1.32 -4.81 -5.96 2.43
1.25 -0.43 -0.41 0.07
0.88 3.49 4.51 -2.05
-6.54 -1.33 -2.53 1.87
1.15 -4.80 -6.02 2.47
->
-4.81 -5.96
-0.43 -0.41

3.15 2.15 0.05 0.06 6.80
-7.08 1.58 0.12 3.22 -5.39
3.20 -1.10 -3.09 2.75 7.16
2.71 -3.66 -2.23 2.24 6.58
7.41 3.38 -0.48 -0.54 -0.86
->
2.15 0.05
1.58 0.12

-1.08 -0.45 -2.67 0.19
0.09 -0.03 6.65 -3.67
->
-0.45 -2.67
-0.03 6.65

8.05 6.98 1.45 2.77
-1.18 4.52 0.85 -5.71
4.13 -1.18 -4.48 0.29
->
6.98 1.45
4.52 0.85

3.54 -4.60 4.82 -1.69
-1.38 3.40 -2.43 -6.82
->
-4.60 4.82
3.40 -2.43

2.16 -1.77 2.10 1.22 -6.13
1.93 -4.55 -7.44 0.81 7.07
->
-1.77 2.10
-4.55 -7.44

-6.91 0.75 1.83
2.25 2.46 0.38
-6.99 5.16 -1.22
->
0.75 1.83
2.46 0.38

3.01 3.60 4.59
-0.37 -2.25 7.32
->
3.60 4.59
-2.25 7.32
---
1.16 -6.48 7.02
-1.44 -5.85 -1.79
->
1.16 -6.48
-1.44 -5.85

7.08 2.67 -6.13 -8.76 -4.43
-5.98 7.51 -0.83 -5.43 -5.05
1.06 -4.07 3.40 7.58 -1.05
->
7.08 2.67
-5.98 7.51

0.97 -5.76 -6.25 4.37
4.96 4.38 6.70 -0.87
-7.31 6.07 5.55 0.24
7.14 -4.79 7.39 1.78
2.30 -5.85 2.72 -0.18
->
0.97 -5.76
4.96 4.38

4.24 -4.01 -0.89 -0.71 -3.60
8.58 -5.92 3.89 -3.36 -2.82
7.96 -4.39 4.42 -0.71 -0.48
->
4.24 -4.01
8.58 -5.92

1.64 -2.82 -3.50 0.00 -1.80
0.56 -3.86 -0.34 -0.72 -2.75
0.16 -4.38 1.52 -0.85 -3.08
2.25 -3.31 -7.09 -2.71 -3.71
-3.17 -4.02 -7.32 -0.98 -3.96
->
1.64 -2.82
0.56 -3.86

8.69 -6.64 -1.53 -5.58 -4.45
-8.03 2.78 0.56 -4.92 -1.69
4.51 0.22 -1.74 -4.48 -5.81
0.36 -0.46 -0.73 -3.42 -5.06
->
8.69 -6.64
-8.03 2.78
---
-3.46 2.42 4.13 6.69
-3.46 2.55 4.88 6.69
->
-3.46 2.55

-5.58 5.71 -5.32 -0.58 6.18
-4.28 -7.26 3.92 -4.86 5.99
->
-5.58 -7.26

-8.19 -6.17
2.08 2.59
-2.73 -0.46
-5.33 -2.89
->
-8.19 2.59

4.88 5.92 4.49 -2.40
1.48 1.28 -2.69 -8.91
-7.31 -4.71 0.76 2.49
4.63 4.80 -3.51 -7.18
5.23 5.60 5.20 -3.80
->
4.88 1.28 0.76 -7.18

3.64 1.98 6.48 -0.79
0.17 5.01 -1.29 -1.38
0.90 2.20 -2.18 -0.23
->
3.64 5.01 -2.18

0.95 -3.48 -3.27
-1.92 -3.71 0.56
7.58 1.47 3.79
->
0.95 -3.71 3.79

-1.72 0.04
-6.40 0.24
1.99 -0.17
-4.49 -2.37
-3.84 5.91
->
-1.72 0.24

-0.57 -1.91 -0.52 -3.41 6.40
-0.01 -1.51 -0.64 -2.37 4.92
3.98 4.28 1.95 0.34 -0.52
4.70 5.59 2.64 1.31 -1.19
4.18 4.49 2.69 0.79 -0.05
->
-0.57 -1.51 1.95 1.31 -0.05

-2.73 -4.04
0.21 -4.66
-6.36 1.19
5.98 -4.65
->
-2.73 -4.66
